Here are some numbered points:
[-25  30 -14  -4   0  -3  35 -13   3 -11  20 -58] 0
[-9 -5 -4 -2 -2 17 19 -9 18  6  2 21] 1
[-14 -19  89   9 -23 -14 -13 -38  39   7  30  -6] 2
[ 26  26  -5  -3  53  -6  -1   0  75 -29 -42  15] 3
[-90  -8  10  36 -71  30   7  14 -25  26  47   3] 4
[-14 -17  36 -18 -41  -5   3 -24  30  -3  23  -3] 5
[ 13  13  44 -24  50 -37 -12   8 -15  15   5  13] 6
[  1  10 -33   0 -73 -22  32  -5 -44  15  28 -11] 7
[-12  -5   9  -6  -4   2  -9  15   0  -7  13 -32] 8
[ -1  23  -7  -5  33 -13  -1   2  -6  -5 -19  -7] 9
[-20   0 -35  10 -18  -8  21   5 -38  18  16 -19] 10
[ 10 -24 -19   8   4   9  19   9   2   4  12   5] 11
[  8   4  -8   6 -30   2   7 -16 -20  -9  28 -17] 12
[  1 -17 -38 -17 -13 -27  21   9 -21  23  23 -65] 13
[ 12  21 -17   5  39  -8 -13  19  -7  -5 -26 -16] 14
[-13  -7 -17  -5  34 -12 -13  24   6  30 -33 -13] 15
[-39 -36   2  21 -65  46 -31  -5 -21  21  35  26] 16
[-76  -2  24  -9 -17  12 -34  -9   9   2   2  -2] 17
[ 33  32  -9   1  23 -72  -1  41   8  11 -21   3] 18
[-38  -7  17  25 -17 -86  -4   7 -53  13  37 -20] 19
[ 15 -15 -17 -14  51 -29  -8   0   1  38 -11 -20] 20
[ 48 -45  22 -14  15   2 -23 -13  22 -15 -12  16] 21
[-35   0  18  15 -49  41  11   3  -5  -3  36  -7] 22
[-17  29  -1 -11  13 -38  -1   5  -5   4  26 -18] 23
[ 31 -47  16   6 -17  10   0 -30  26  11   4 -38] 24
[-15  19 -32  16  17   1 -10  16  -6 -32  22 -10] 25
[ -10 -101   11   10  -21   17  -15  -16   44   -2   -5  -17] 26
[ 61 -26  28  21  50 -22 -21 -28   3 -34 -76  16] 27
[ -2  -2  16  17 -49  16 -18  -4   6  13  -6 -18] 28
[  5   0   9  -4 -22  15  -6 -25  22 -31 -32  31] 29
Which three points above are nearest to each new point, looking only along the 4 directions in which the numbered points spread most? Their numbers follow each, nearest first.
[ 32  16  20 -19   9  16  -1   9  23   0 -20  10] ~ 29 15 1
[ 68   1 -12 -13  31 -41   3   7  -9 -18 -11   1] ~ 20 18 15
[-23 -11  13   4 -46  16  -7 -22 -12   1  -3 -16] ~ 28 5 22
[  2  24 -29   6 -29  11   0  15   3 -10   0 -17] ~ 25 0 11
[-22 -30   6   2   4 -25  30  17 -13   9 -22  17] ~ 8 11 15
[  3  26  -5  10 -19  -3   9 -32  -3  10  16 -20] ~ 8 12 0
[ -6 -11  12  74  -7 -11  -3   4  20  10  15  -7] ~ 8 28 1
[  7  -8 -13 -10   1 -41 -31 -17   3 -36 -22  17] ~ 15 9 14
[-43  17 -32  10  14  -1  78 -33   5  12  59 -58] ~ 10 7 0
[ 24 -10  14  -9  26   6  -9   3  37 -17 -11  25] ~ 29 21 3
[ 11 -56 -16 -22   1 -11 -12 -30 -12 -20 -66  28] ~ 21 24 29
[ -9  -8  28  29 -11  11  18 -31   0  -6  11  23] ~ 28 5 1
[  0  17  -8   4  -6   5  12  29 -16 -67  19  11] ~ 25 1 0
[  2  25 -21   8  11  23  12  -7 -14 -10 -29   9] ~ 25 1 9
[-51  24   2 -13 -65  12  32  48 -22  48  20 -14] ~ 7 10 4
[  5   7  21   2 -22 -19  22  -5  10  10 -13  -1] ~ 8 1 11
[ 24  46  -1 -26  29 -34  -7  24 -14  23  -6  -8] ~ 18 9 14
[ 31   9 -55  11 -20  15  22 -67  -8 -13  17  20] ~ 11 1 12
[ -4 -37  27  -6  38   3  17 -10 -27  56 -15   3] ~ 8 20 11
[ 73  24   0  -4  12 -30 -19  30 -11   2  22 -25] ~ 20 18 15
[ -9  35   5   8  46 -16  13  45  50  40   7   4] ~ 9 14 15
[ 17  26 -27   4 -28 -36  12   3  11 -12 -32  12] ~ 15 9 14
[ 36  23   0 -44  58 -41  -9  14 -35 -14 -44  16] ~ 18 14 20
[  3 -52  25  87 -23  31 -27  -6   8  -6 -34 -19] ~ 26 24 28
[ -3  34   4  20  -2  -2  17  20  15  -2 -11  -8] ~ 25 9 15
[-49  22   2  21  -7  12   2  13 -30  15  28 -30] ~ 0 10 12
